In the data rows, the value 128 means zero.
Every row has a hidden score. In each pair, how much higher is the second row's than the first's? 10 means about the same, 20 much higher and 0 much lower. The score is a weighted sum of the row's numbers plus the product of two more (or one squared), each taken from its middle value.
[163 123 110 161 133 170 151 123 105 127  90  91 135 149 151  75 158 119
  77  98 131]
[130 114 196 132 134  72 154 154 162 140 125 100 123 127  76 148  72 123
 133 179 113] ~ 15
[113 123 105  90 130 126 112  97 129 127 161 171 123 117 123 127 106 130
 161 117 168]
[162 167  75 138 166 160 142 130 105 152 129 138 106 139 133 123 119 150
 148 109 128] ~ 8
[132 122  94  96 151 126 126  92 124 112 129 133 117 103 125 121 121 111
 128 108 163]
[130 158  91 121 164 190 138 120  92 161 100 154  70 160 120 102 127 152
 144 118 148] ~ 10
[163 164 124 126 123 162 172 131  72 160 111 108  78 162 142  94  95 172
 155 125 125]
[150 139 162 165 182  92 150 168 161 133  68  97 118 133  80 163 109 109
 124 152  97] ~ 4
[124 119 157 105  65 108 102 111 109 136 159 131 151 140 148 137 138  95
 136 137  98]
[144 162 198 174 129 119 175 193 153 190 107  76  67 174  86 137  63 185
 161 198  74] ~ 17
[ 90  85 103 115 110 130  93  90 156 100 181 171 158 137 143  99 152 112
  94  91 177]
[161 132  94 111 146 146 136 116  94 125 120 139 123 115 131 115 117 117
 141 102 164] ~ 13
[133 146 179 161 149  78 146 166 156 149 112 121 116 155  82 165  99 152
 138 156  98]
[147 126 132  82 109 121 153  87  92 125 135 120 125 107 120 108 111 124
 132 103 155] ~ 13
[136 135 119 155  92 162 136 124 111 140 172 160 134 178 165  76 115 147
 122 103 138]
[117  75 123 111 103 128 121  81 120  88 156 119 168 126 134  73 147 114
  73  97 179] ~ 11
[143  99  93 135 118 121 112 116 136  70 160 114 178 144 164 109 157 111
  82  71 167]
[108 116 154 100  66 104  98 109 103 136 146 123 143 135 140 136 137  95
 135 136 106] ~ 6
[151 150  71 130 194 192 138 127  87 151  53 127  82 131 112  90 131 114
 126 125 148]
[110 145 101 132  99 140  83 154 118 137 144 119 131 114 187 168 168 140
 163 140  85] ~ 7
[ 93 123 130  78 141 138 102  98 137 123 110 154 118  92 125 141 157 121
 129 127 141]
[174 159 120 136 127 171 167 138  80 154 106 114  80 149 146  97  87 154
 157 131 123] ~ 17
[ 95 126 130  85 130 142  93 107 143 132 159 194 127  88 136 152 137 113
 149 146 140]
[106 103 104  95  89 103  68 122 140 102 154 131 157  60 166 181 167  94
 141 139 112] ~ 7
[128 111  91  97 155 118 122  98 124 116 134 133 121 101 116 121 119 119
 128 117 167]
[126 158  97 118 160 190 134 131  86 159  87 149  67 151 115  95 120 154
 145 122 146] ~ 10
[158 125 108 162 130 172 145 123 100 124  91  86 136 152 160  70 158 117
  85 102 126]
[135 127 117 159 106 164 139 124 109 126 121 107 119 175 152  67 139 163
  98 102 138] ~ 8
[121 110 102  84 143 124 120  99 128 122 138 129 124 111 119 120 128 139
 141 117 166]
[131 126 122 153 108 175 130 124 109 134 124  98 108 169 150  54 133 162
  96 115 142] ~ 9
[ 96 125 121  85 134 135 109 103 153 132 161 200 120  89 141 149 133 114
 148 133 142]
[115  82 134 106  94 120 127  79 126  87 158 119 171 127 129  81 156 109
  73  88 174] ~ 13
[159 132 116 162 130 160 148 119  93 123  89  85 131 152 154  71 155 114
  77  89 128]
[126 164 153 180 169 100 148 190 162 177 118 101  94 170  87 166  95 151
 140 168  78] ~ 8
[ 99 122 171 143 152  71 133 148 191 139 120 117 121 138  73 175 113 148
 140 164 103]
[127 123 103 111  85 125  80 147 112 103 130 133 149  88 179 159 164  90
 152 142 110] ~ 11
[117 102 104 140 118 146 113  97 123  91 136 138 154 147 141  91 168 126
  83  77 176]
[113 136 101 127  96 148  76 160 117 135 134 119 119 111 181 158 159 140
 166 148  89] ~ 8
[142 134 100 111 169 158 115 123 104 119  69 143 135  78 129 130 163  83
 114 124 137]
[156 132 109 166  99 144 142 133 107 120 141  91 134 162 163  84 138 156
  98  96 134] ~ 14
[126  95  93 129 125 149 106 102 123  91 127 139 154 148 137  83 158 122
  89  84 180]
[145 116 191 141 155  63 159 141 158 133  87  83 131 120  73 155  99 108
 107 162 105] ~ 10
[120 140  87 137  97 143  83 162 116 131 144 129 134 101 187 175 163 127
 158 147  83]
[157 161 190 181 147 113 172 196 147 186  97  90  82 170  90 135  61 173
 153 195  76] ~ 19
[ 89 135 175 145 140  65 125 149 196 150 162 155 126 146  81 176  78 147
 151 164 109]
[108 152 105 131  82 148  75 160 123 132 175 181 115 120 185 171 140 135
 182 146  91] ~ 8
[101 123 170 141 150  66 127 150 201 140 115 114 115 138  67 172 104 160
 137 173 108]
[139 170  82 132 148 165 132 136 104 153 162 179 101 160 133 128  98 156
 164 106 133] ~ 15
[129 142 151 174 119 132 180 169 149 130 137  74 149 156 130 110 112 191
 123 140 113]
[120  72 131 106  91 120 115  86 133  89 147 132 168 122 133  74 153 120
  82  90 182] ~ 8
[ 95 116 132  82 136 143  97  99 141 124 106 156 111  82 122 132 156 123
 135 141 148]
[132 118  73 157 169 166 110 109 119 105  98 108 147 141 140  98 185 109
  68  73 137] ~ 8
[115 113 155 147 185  79 137 159 190 138  76  87 110 113  67 159 107 110
 116 176 109]
[160 144 172 189 162 123 174 199 152 170  55  68  72 145  87 124  74 155
 147 208  77] ~ 19
[144 142 103 107 149 165 135 103  88 133 103 168 110 128 113  96 126 126
 131 113 169]
[126 138 125  97 137 159 113 121 114 125 111 162 115 104 130 133 154 125
 136 125 140] ~ 6
[123 131 118 109  67 125  88 144 117 109 185 195 155  94 186 177 141 110
 178 131 104]
[125 126 126 103 137 160 115 120 119 127 109 162 117 101 130 132 149 124
 144 135 142] ~ 9
[140 168 193 186 131 108 168 186 147 189  89  91  72 183  94 131  67 192
 162 189  70]
[157 114 126  92 120 114 151  89  96 115 138 134 124 109 122 104 107 112
 122 111 161] ~ 11
[119 125 156  80 110 133 134  89 113 124 120 152 135  87 124 130 150 118
 126 126 139]
[114 110 115  86 169 149 101 103 135 114  70 124 118  60 118 132 166  76
 113 141 142] ~ 8
[144 108  95 143 115 112 112  98 120  75 163 114 188 147 154 112 164 112
  86  58 156]
[ 83 103 133 129 133  92 135 126 183  89 161 108 186 105 111 155 155 118
  97 109 139] ~ 9
[147 103 136  87  75 106  98 115 113  89 110 111 166  44 170 155 173  77
 131 131 104]
[ 86 122 129  83 130 146 101 111 144 132 160 195 122  90 137 143 129 108
 150 139 139] ~ 9
[ 89  89 107 109 120 125  90  79 157  83 143 129 170 128 136 111 181 115
  62  80 167]
[145 110 130  91  97 120 142  95  96 122 159 173 123 117 128  99  79 126
 152 112 169] ~ 15
[138 112 137  85 119 154 148  81  96 128 109 163 120 102 111  93 114 123
 137 117 173]
[131 142 126 151 106 160 134 116 103 134 136  97 124 176 164  71 143 156
 101  99 133] ~ 11
[113 172 113 117 153 171 118 130 114 153 105 154  90 125 140 133 161 146
 134 123 112]
[180 160 116 135 164 187 179 129  58 169  48 112  83 139 123  78 114 122
 126 124 119] ~ 14
[164 164 125 138 123 157 163 135  87 165 116 102  77 149 140  95 102 175
 158 128 123]
[123 140 129 104 138 154 115 121 115 126 105 168 119 107 133 136 150 126
 138 117 138] ~ 5
[148 109 189 132 154  73 163 153 162 135  75  87 127 101  67 148  95 111
 118 181 107]
[109  77  90 117 147 138  95  87 140  75  97 110 169 104 129  92 184  73
  58  88 170] ~ 4
[112 151 114 121 147 185 111 149 114 160 131 197  78 126 140 124 114 139
 171 146 126]
[148 120 131  90 106 120 143 100 105 116 165 178 124 123 124 109  79 121
 154 113 170] ~ 15
[116  98 133 108  84 121 126  74 122  90 192 171 176 138 148  92 138 106
  95  78 165]
[132 136 118 117  78 120  89 133 110 110 148 132 157  95 176 173 168 116
 148 118 102] ~ 8
[130 102 136  81 144 147 136  99 104 115  68 132 117  54 123 107 146  72
 116 137 146]
[153 155  73 130 197 180 133 124  84 154  64 138  94 130 109 107 147 108
 116 116 137] ~ 10
[168 151 121 145  87 146 116 155  90 132  92  93 126  98 195 148 169 119
 143 150  61]
[151 108 130  88 121 119 151  93  98 122 132 127 125 103 117 102 108 124
 132 118 162] ~ 14
[129 150 101 140 101 131  82 153 120 133 152 135 135 106 193 180 172 118
 151 129  76]
[ 86 102 124 103  90 116  71 121 132 132 134 127 131 136 139 134 147  93
 148 154 119] ~ 13
[131 130 114 113  69 120  79 135 115 106 180 184 153  90 182 176 139 111
 169 137 111]
[123 110 106 132 124 141 112  95 129  92 150 129 166 152 141  95 168 118
  74  72 169] ~ 12
[129 112 193 141 134  67 153 152 172 146 121 111 118 121  77 153  73 122
 119 171 108]
[106 119 177 141 160  66 131 151 192 148 128 105 122 135  76 177  97 126
 130 165 102] ~ 8
[158 110 123  90 121 123 151  96  95 112 129 124 126  98 121 109 103 119
 122 108 167]
[124 124 120 149 141 118 146 144 151  91 148 117 184 117 117 144 147 128
 105 106 147] ~ 11
[122 147 173 156 144  93 146 173 168 155 151 163 118 168  87 166  63 149
 169 164 110]
[128 140 178 156 147  87 145 167 166 150 116 113 112 153  86 156  93 146
 147 168 106] ~ 8
[124 115 103  93 128 120 120  97 120 123 165 180 117 117 124 131 104 126
 153 108 166]
[109  79  91 122 118 105  94  96 158  70 162 109 177 128 145 116 166 113
  84  93 166] ~ 9
[131 121 105 107  91 130  88 143 107  94 134 135 149  83 181 153 157  88
 151 134 117]
[117 101 135  84  55 100 100 117 120 100 158 124 163  66 176 156 154 113
 150 138 113] ~ 10
[128 116 119 109  87 124  79 140 108 104 137 130 149  97 173 154 164 118
 160 137 110]
[111  88 132 115  86 127 115  86 127  92 183 173 170 139 150  87 124 100
 100  89 171] ~ 9
[143  92  90 143 120 129 108 112 131  67 161 116 172 140 150 101 152 120
  86  83 172]
[112 140 125 124  83 131  92 144 103 144 137 139 136 153 147 143 139  96
 153 138 108] ~ 10
[142 100  90 138 147 142 110  99 114  81 107 124 176 122 139  97 177  85
  68  67 160]
[125 115 204 133 132  70 154 144 173 151 128 105 120 126  69 153  79 144
 132 175 113] ~ 13
[137 140  86 134 115 153  88 164 113 120  89 111 135  85 172 161 182  99
 141 142  77]
[159  98 119  84 156 153 149  86  77 125  64 127 107  79 103  72 111  76
 115 123 173] ~ 19
[133 111  76 165 138 145 102 136 142 102 153 107 139 165 157 103 156 144
  90  85 157]
[123 144  92 136  98 153  81 163 115 125 134 124 118 102 183 162 157 123
 155 148  93] ~ 6
[138 137  72 168 131 138 106 126 134 107 164 114 165 160 158 119 159 135
  93  72 143]
[136 111 143  93  62 102 103 114 107  96 155 134 171  68 178 166 159  87
 145 131 101] ~ 6
[148 171 202 185 139 104 172 191 153 190  97  93  69 182  92 142  75 188
 160 182  70]
[142 113 133  85 128 141 146  77  95 131 113 155 119 109 104  90 112 127
 122 114 167] ~ 8
[115 106 150  91  43 107  94 124 119 100 185 179 154  73 182 164 124 110
 173 134 118]
[ 88  88 103 119 113 128  94  84 155  89 187 168 159 142 142 107 150 111
  95  96 168] ~ 11
[121  95 133 105  93 135 126  83 125  92 160 121 178 123 142  89 153 114
  76  81 167]
[119 126 206 136 111  68 151 148 169 145 154 151 117 144  82 158  55 142
 158 170 107] ~ 10
[136 120 131  83 126 137 150  80  92 126 117 163 126 107 117  93 115 125
 124 108 167]
[140 172 194 183 135 111 173 192 156 189 100  98  82 184  91 140  68 187
 152 179  68] ~ 10
[157 155 138 129 150 185 153 142  82 154  50 113  88 101 143  98 135 121
 130 163 103]
[129 139 180 157 151  86 146 167 157 149 124 108 113 152  80 163  95 149
 138 162 102] ~ 10
[146 146  71 129 196 193 141 124  88 153  56 132  82 128 116  91 139 109
 123 124 140]
[103 119 159 147 162  83 132 154 194 145 117 102 111 133  75 175  91 123
 131 175 111] ~ 9
[173 151 110 137 164 193 173 127  62 167  53 102  77 130 121  72 109 120
 137 139 128]
[142 162  97 132 186 172 119 138 119 147  74 133 105 100 137 133 175 110
 129 127 104] ~ 2
[169 156 181 195 170 114 176 199 144 175  55  71  82 153  79 131  71 154
 136 189  75]
[127 139 124 112  64 120  84 139 115 106 176 190 166  97 187 176 145 104
 177 126 114] ~ 7
[145 110 131  84 118 121 153  92 100 113 137 125 126 101 124 109 110 135
 133 116 158]
[100 122 174 136 150  67 132 151 193 153 128  98 114 132  70 169 100 149
 141 174 110] ~ 7
[112 157 107 148 106 148  87 148 114 168 142 128 110 184 150 143 141 126
 148 147  82]
[117 159  95 132  82 132  77 156 116 130 186 173 133 125 192 179 147 136
 169 126  88] ~ 11
[126 124 100  92 142 116 125  85 116 121 145 130 133 116 117 136 135 137
 129 108 156]
[119 111 130 152 142 106 149 143 154  88 146 123 186 121 123 143 135 138
 108  99 141] ~ 10
[115 131 207 139 111  72 158 146 165 151 160 143 118 142  81 156  56 141
 158 174 113]
[ 84  83 104 111 110 130  95  92 147  86 173 168 155 140 141 100 141 114
 105 101 187] ~ 11
[136  97 135  75 142 154 130  94 108 107  70 126 117  48 123 107 148  79
 122 141 147]
[134 130 126 159  94 170 138 125 107 138 161 156 118 183 160  73 116 149
 125 109 140] ~ 8
[129 104 140  93  58 110 105 117 117  98 148 129 156  67 173 158 147  97
 146 138 109]
[ 89 126 179 129 142  73 137 155 192 150 161 148 113 139  81 174  77 141
 158 166 111] ~ 12
[149 123 142  85 105 116 152  90 103 122 170 180 122 118 132 119  88 117
 154 104 161]
[121 103 144  89  50 106  97 112 119 102 165 126 164  72 171 165 159 116
 145 136 106] ~ 6
[116 127 120 101  75 127  84 139 111 101 142 130 144  94 175 158 160 117
 159 141 113]
[132 107  90  85 181 154 126  89  99 119  61 132 114  85 104 101 138  82
 110 126 171] ~ 9
[109 125 165 142 162  73 134 153 192 150 132 107 122 125  79 178  88 132
 135 172 105]
[140 125 112 112  91 127  76 141 105 103 141 139 158  88 184 171 163  94
 154 127 103] ~ 9
[116 174 162 178 172  99 153 176 171 178 118 103  86 178  87 164  97 170
 145 162  76]
[138 127 115 100 171 168 114 117 106 111  60 139 114  81 132 120 156  81
 111 132 139] ~ 8
[131 111 135  92  65 105  94 114 114  95 161 127 168  61 172 162 153  87
 144 133 104]
[ 82 115 127  84 130 151  97 109 145 134 152 192 115  91 134 142 127 111
 158 144 146] ~ 8
[119 104 141  86  54 101 104 113 109  97 148 124 156  69 169 157 154 108
 143 135 110]
[ 88 118 125 106  87 112  76 113 129 137 141 127 128 137 144 150 151  94
 139 146 109] ~ 8
[115 157 103 120 158 181 110 141 118 150 103 151  79 127 129 129 145 148
 138 141 126]
[123 126 129 152 132 109 147 146 158  93 150 117 181 123 127 143 143 129
 104 104 143] ~ 15
[161 152  78 130 198 185 137 126  88 155  62 132  95 126 112 102 135 103
 122 117 138]
[140 149 138 186 194 125 142 199 175 165  65  87  92 146  74 157  99 143
 131 178  77] ~ 9
[144 141 163 165 164  85 138 171 167 151 116 116 130 151  80 167  91 131
 136 153 111]
[118 120 103 131 107 139 104 101 116  95 180 185 163 154 155  99 147 107
  98  78 174] ~ 14
[116 118 124 140 145 104 149 151 156  89 142 111 179 118 119 133 128 134
 106 117 150]
[108 113  73 146 144 163 104 128 127 119 143 128 132 170 143  83 156 149
  88  94 153] ~ 6
[163 126 125  91 122 120 145  88  93 114 135 129 132 104 120 117 105 116
 124 108 157]
[132 156 138 151  76 152 111 155  93 181 121 102  81 184 154 111 108 143
 154 159  75] ~ 9
[124 180 163 175 162 104 150 187 174 176 119 112  96 178  89 176 108 181
 144 156  80]
[114  84 132 101 104 128 126  72 120  90 155 126 160 131 136  79 146 115
  71  83 173] ~ 8
[ 90 129 172 133 146  67 127 156 193 149 159 160 113 149  80 183  83 144
 148 165 105]
[137 144 167 161 160  88 141 168 170 143 123 125 117 150  83 165  89 131
 139 157 107] ~ 11
[149 158 183 185 141 114 173 192 152 189 101  84  83 174 102 143  63 166
 159 194  70]
[137 158 147 166 120 121 182 160 137 129 148  89 162 148 133 124 111 167
 115 127 103] ~ 8
[150 159 139 138  61 152 114 154  99 146 134 109 118 112 198 156 140 140
 166 157  63]
[124 134 124 158  93 175 130 135 111 130 159 151 114 178 162  65 114 153
 121 123 142] ~ 12
[117 120 102  88 139 125 123  87 121 120 130 124 119 119 119 120 129 133
 130 109 161]
[141  86 119 125  92  95 125  83 130  75 170 108 178 123 150 104 149 106
  72  72 173] ~ 10
[137 150 170 168 163  82 143 170 164 147 124 118 131 149  80 177  97 134
 140 161  97]
[117 172 160 183 152 101 148 194 172 174 162 151  91 183  90 178  73 169
 166 162  82] ~ 10
[114 101 143  86  40 116  99 123 121 102 180 168 144  78 180 150 123 111
 172 158 118]
[177 153 109 130 163 196 169 132  68 164  57 114  73 137 126  72 105 122
 130 138 131] ~ 16
[127 116  93  95 147 127 120  99 116 124 127 134 136 102 120 125 128 115
 130 114 159]
[147 119 129  90 104 116 152  93  99 120 162 176 122 109 130 106  86 124
 157 118 169] ~ 12
[ 98 124 175 133 151  64 133 150 198 147 119 115 114 131  72 170 104 158
 134 165 108]
[117 117 204 133 114  77 151 151 168 153 156 155 117 143  81 157  52 140
 157 173 112] ~ 10
[118 163 158 173 170 113 149 190 172 175 120 104  83 167  83 163  94 176
 147 182  87]
[111  74  83 115 153 137  98  83 147  81 108 105 168 107 134 100 187  79
  57  84 164] ~ 6
[163 122 109 161 138 170 145 125  98 119  84  90 128 155 150  66 153 118
  74 108 133]
[127 108 150  78 118 141 133 107 121 121 118 157 122  81 125 120 140 119
 130 140 143] ~ 7
[157 137  95 113 152 143 130 114  87 117 130 138 125 124 122 114 120 109
 140  97 162]
[114 128 164 145 167  61 138 154 191 150 129 101 124 133  81 181 109 126
 127 157  97] ~ 5
[139 158 141 189 198 116 149 191 162 170  68  90  97 159  84 159 103 138
 136 166  76]
[112 148 104 148 102 155  86 159 115 169 139 127 102 177 151 141 140 134
 154 151  82] ~ 8
[138 118  74 154 160 160 108 124 126 108  94 109 139 145 141  89 178 108
  69  78 142]
[137 148  86 138 123 146  82 152 108 116  98 107 138  95 181 169 189 106
 137 132  71] ~ 7
[118 108 103 126 126 142 112  98 119  87 143 126 158 156 138  91 164 120
  83  72 172]
[ 87  99 125 128 137  89 139 130 183  87 159 113 183  99 112 151 152 128
  98 117 136] ~ 8
[129 110  92  92 145 124 128 101 117 117 124 128 122 105 116 112 124 112
 135 117 163]
[143 137 104  96 150 163 136 104  86 132  98 163 107 128 118 100 126 129
 143 109 171] ~ 12
[115 144  88 158 135 159 111 114 125 114 144 135 144 170 144 108 176 150
  87  76 150]
[160 129  94 103 184 167 146 104  76 124  61 135 116 105 113  98 137  76
 119 109 167] ~ 7
[161 134  95 105 172 172 149 108  81 131  57 142 107 108 109  99 130  84
 119 109 161]
[149 161  86 134 152 151 139 119  99 146 132 121  99 153 126 121 124 163
 143 104 130] ~ 11
[128 158  90 121 157 187 134 120  97 162  93 161  77 148 120  99 123 156
 145 119 145]
[159 166 129 125 135 182 165 126  72 173  91 136  70 159 130  78 100 175
 150 136 129] ~ 10
[ 91  88 101 112 125 130 103  79 147  95 158 127 176 133 133 109 179 112
  81  84 168]
[ 89  93 122 132 147  94 133 136 187  82 159 103 191 100 106 149 142 136
 103 126 144] ~ 12
[127 138 123 117  66 123  84 138 118 107 193 192 163 104 193 182 148 112
 174 123 101]
[113  86 126 113  95 124 126  83 123  81 142 129 167 127 133  74 158 121
  79  85 180] ~ 11
[125 126 109  91 129 121 113 103 127 124 173 177 128 111 120 138 106 140
 149 111 159]
[ 93 113 120  92  78 106  69 118 141 103 153 126 167  71 171 181 185 119
 144 130 105] ~ 3
[118 168 156 183 164 105 145 185 172 176 114 117  95 176  82 162  98 179
 147 160  77]
[140 163 147 123 123 173 143 138  94 168  99 126  80 128 142 107 126 168
 158 143 104] ~ 11
[151 151  75 142 160 163 134 138 104 146 110 128 107 140 132 116 115 143
 150 118 144]
[ 89  81 105 116 115 124  96  80 156  91 146 134 163 128 139 102 178 123
  72  84 179] ~ 6
[136 149 135 185 195 114 145 195 162 162  70  90  87 151  76 157 101 133
 131 182  81]
[162 128  91 105 177 167 142  94  74 123  66 134 116 100 111  95 131  80
 111  99 164] ~ 10
[101 128 175 146 148  73 140 154 199 154 132  97 115 135  80 178 101 147
 130 169 102]
[141 157  92 130 150 161 144 130 103 148 128 121  92 155 127 115 119 163
 144 102 130] ~ 14
[117 121 124 151 140 111 142 146 159  84 146 117 181 120 114 136 130 129
 105 110 147]
[124 104 102  92 100 111  82 124 136  91 111 111 162  50 167 180 193  75
 126 132  99] ~ 2
[151 167 140 189 196 108 147 186 163 168  75  94 102 154  80 168 111 137
 123 158  71]
[ 94 133 112 168 147 135 143 168 156 120 141 100 143 149 118 131 136 176
 118 125 128] ~ 13
